[[ 35.9 -26.0]
 [-39.6 -56.6]]
=>
[ 35.9 -56.6]

[[ 45.6 -22.2 -38.2  20.9]
 [-33.5  21.7 -57.9 -26.2]]
=>
[45.6 21.7]

[[ 18.8 -30.0  -9.0   9.6  -5.5]
 [ 10.8  15.0 -11.3   4.5  36.3]
 [ 33.8 -54.5 -24.2  16.2  -5.7]]
=>
[ 18.8  15.0 -24.2]

[[  0.5  -1.3  -2.9   2.3]
 [  1.5  -2.8  -7.4   5.8]
 [  1.3   2.4  -0.3  -0.6]
 [ -0.8  -1.7  -1.2   0.8]
 [-19.7 -23.5  47.1  21.4]]
=>
[ 0.5 -2.8 -0.3  0.8]

[[  2.0  -1.0   9.2   2.1 -13.1]
 [ 25.1  -9.4  -3.2  34.0 -15.6]
 [ -0.1   0.3   0.2   0.1  -0.2]
 [  0.9   0.2   2.0   1.7  -3.2]
 [ -3.4 -10.3  -0.6  21.3 -57.6]]
=>
[  2.0  -9.4   0.2   1.7 -57.6]

[[-16.0  13.3  -7.5 -44.8]
 [-16.0  13.3  -7.5 -41.9]
 [-13.5  14.4  -7.5 -41.9]]
=>
[-16.0  13.3  -7.5]
---
[[ 32.8   6.2 -12.7 -10.7  23.7  -2.8   6.1]
 [-21.6  17.9 -32.6  42.7  27.8  -0.3   4.3]]
=>
[[-21.6  32.8]
 [ 17.9   6.2]
 [-32.6 -12.7]
 [ 42.7 -10.7]
 [ 27.8  23.7]
 [ -0.3  -2.8]
 [  4.3   6.1]]

[[-42.0 -20.1  -7.0 -33.8  29.5 -25.6   9.1 -21.2  19.5  -5.0   0.9 -12.8
   11.0  22.9  -1.3  19.8]
 [ -8.3 -28.5 -19.1 -17.1  33.3   5.0  -2.9 -14.5 -13.7  13.5  16.3  17.2
   -6.2   1.6  16.2  18.0]
 [-16.1 -50.0 -28.0 -32.8  23.6  -6.6 -27.9 -31.5 -18.1  -1.9  14.4  31.0
  -12.1  -2.1   0.2  32.7]
 [ -3.9  43.4   3.2  15.9  -6.9 -25.3 -19.9  20.4  -3.7  -6.6   9.8 -16.8
   22.0  -4.9  -3.1   0.2]
 [ 28.0   1.7 -25.3  15.7   8.8   0.0  -2.8   9.8 -12.5  15.3   0.6  36.3
  -30.2 -31.6   0.1 -35.5]]
=>
[[ 28.0  -3.9 -16.1  -8.3 -42.0]
 [  1.7  43.4 -50.0 -28.5 -20.1]
 [-25.3   3.2 -28.0 -19.1  -7.0]
 [ 15.7  15.9 -32.8 -17.1 -33.8]
 [  8.8  -6.9  23.6  33.3  29.5]
 [  0.0 -25.3  -6.6   5.0 -25.6]
 [ -2.8 -19.9 -27.9  -2.9   9.1]
 [  9.8  20.4 -31.5 -14.5 -21.2]
 [-12.5  -3.7 -18.1 -13.7  19.5]
 [ 15.3  -6.6  -1.9  13.5  -5.0]
 [  0.6   9.8  14.4  16.3   0.9]
 [ 36.3 -16.8  31.0  17.2 -12.8]
 [-30.2  22.0 -12.1  -6.2  11.0]
 [-31.6  -4.9  -2.1   1.6  22.9]
 [  0.1  -3.1   0.2  16.2  -1.3]
 [-35.5   0.2  32.7  18.0  19.8]]

[[ -1.2  -2.2   1.3   0.2  32.9 -10.4 -20.6   0.4  -1.5  -0.3 -19.4  19.0
  -35.9 -29.0 -10.5   1.2]
 [ -1.1  -3.6  -2.4  -0.3  21.3   3.5 -48.8   0.0  -0.9 -40.8  15.6  12.5
   31.1  26.0 -13.4  -1.8]
 [  1.5   3.8  -0.5   0.9  10.6 -15.6  46.2  -1.1  -4.2 -53.9  -8.2   5.8
  -10.7 -10.5  21.2  -0.6]]
=>
[[  1.5  -1.1  -1.2]
 [  3.8  -3.6  -2.2]
 [ -0.5  -2.4   1.3]
 [  0.9  -0.3   0.2]
 [ 10.6  21.3  32.9]
 [-15.6   3.5 -10.4]
 [ 46.2 -48.8 -20.6]
 [ -1.1   0.0   0.4]
 [ -4.2  -0.9  -1.5]
 [-53.9 -40.8  -0.3]
 [ -8.2  15.6 -19.4]
 [  5.8  12.5  19.0]
 [-10.7  31.1 -35.9]
 [-10.5  26.0 -29.0]
 [ 21.2 -13.4 -10.5]
 [ -0.6  -1.8   1.2]]

[[-18.6   2.1  29.9  41.4  45.0  33.9  15.2 -13.2]
 [ 30.4   7.7 -34.1  10.3  30.8 -22.8 -20.3  26.1]
 [  1.8  22.7  15.4 -17.9 -29.0   0.0  27.3  17.3]
 [ 36.2  -0.2 -39.3 -53.3 -41.3  -0.9  35.3  51.9]
 [ 36.4  32.0  -2.5 -31.8 -40.0  -7.7  27.3  36.5]]
=>
[[ 36.4  36.2   1.8  30.4 -18.6]
 [ 32.0  -0.2  22.7   7.7   2.1]
 [ -2.5 -39.3  15.4 -34.1  29.9]
 [-31.8 -53.3 -17.9  10.3  41.4]
 [-40.0 -41.3 -29.0  30.8  45.0]
 [ -7.7  -0.9   0.0 -22.8  33.9]
 [ 27.3  35.3  27.3 -20.3  15.2]
 [ 36.5  51.9  17.3  26.1 -13.2]]

[[-28.9   6.5   0.5  39.2 -18.5   1.2 -22.5 -36.5 -11.7]
 [  2.4   9.4  26.8 -24.1   3.6  22.8   4.5 -19.5   9.2]
 [ -1.9   4.7   4.7  -1.7   0.2  -2.2   2.6   2.0   0.1]
 [  3.0   2.1  -0.6  -0.2   1.7   2.5  -5.1   2.6  -5.2]
 [ 11.2   8.5 -18.7 -10.0 -28.9 -25.3  17.9  12.0 -13.4]
 [-19.5 -13.7   4.8  30.4  12.4   5.3  10.2   9.7 -12.0]
 [ 47.3 -32.4 -13.3  20.9  49.8  17.7 -17.6  27.8   9.9]
 [  3.3   2.0  -4.6  -3.5   4.2  -1.8  -1.6  -4.7  -1.2]]
=>
[[  3.3  47.3 -19.5  11.2   3.0  -1.9   2.4 -28.9]
 [  2.0 -32.4 -13.7   8.5   2.1   4.7   9.4   6.5]
 [ -4.6 -13.3   4.8 -18.7  -0.6   4.7  26.8   0.5]
 [ -3.5  20.9  30.4 -10.0  -0.2  -1.7 -24.1  39.2]
 [  4.2  49.8  12.4 -28.9   1.7   0.2   3.6 -18.5]
 [ -1.8  17.7   5.3 -25.3   2.5  -2.2  22.8   1.2]
 [ -1.6 -17.6  10.2  17.9  -5.1   2.6   4.5 -22.5]
 [ -4.7  27.8   9.7  12.0   2.6   2.0 -19.5 -36.5]
 [ -1.2   9.9 -12.0 -13.4  -5.2   0.1   9.2 -11.7]]

[[-19.9  27.8]
 [ 34.8  29.8]
 [-26.6  18.4]
 [-15.0  17.4]
 [ 33.1 -33.9]
 [ 19.9 -42.2]
 [-25.7  19.4]
 [-32.0   5.5]
 [ 25.8 -44.3]
 [-46.7  10.1]
 [-31.2  40.3]
 [  1.3 -17.3]]
=>
[[  1.3 -31.2 -46.7  25.8 -32.0 -25.7  19.9  33.1 -15.0 -26.6  34.8 -19.9]
 [-17.3  40.3  10.1 -44.3   5.5  19.4 -42.2 -33.9  17.4  18.4  29.8  27.8]]
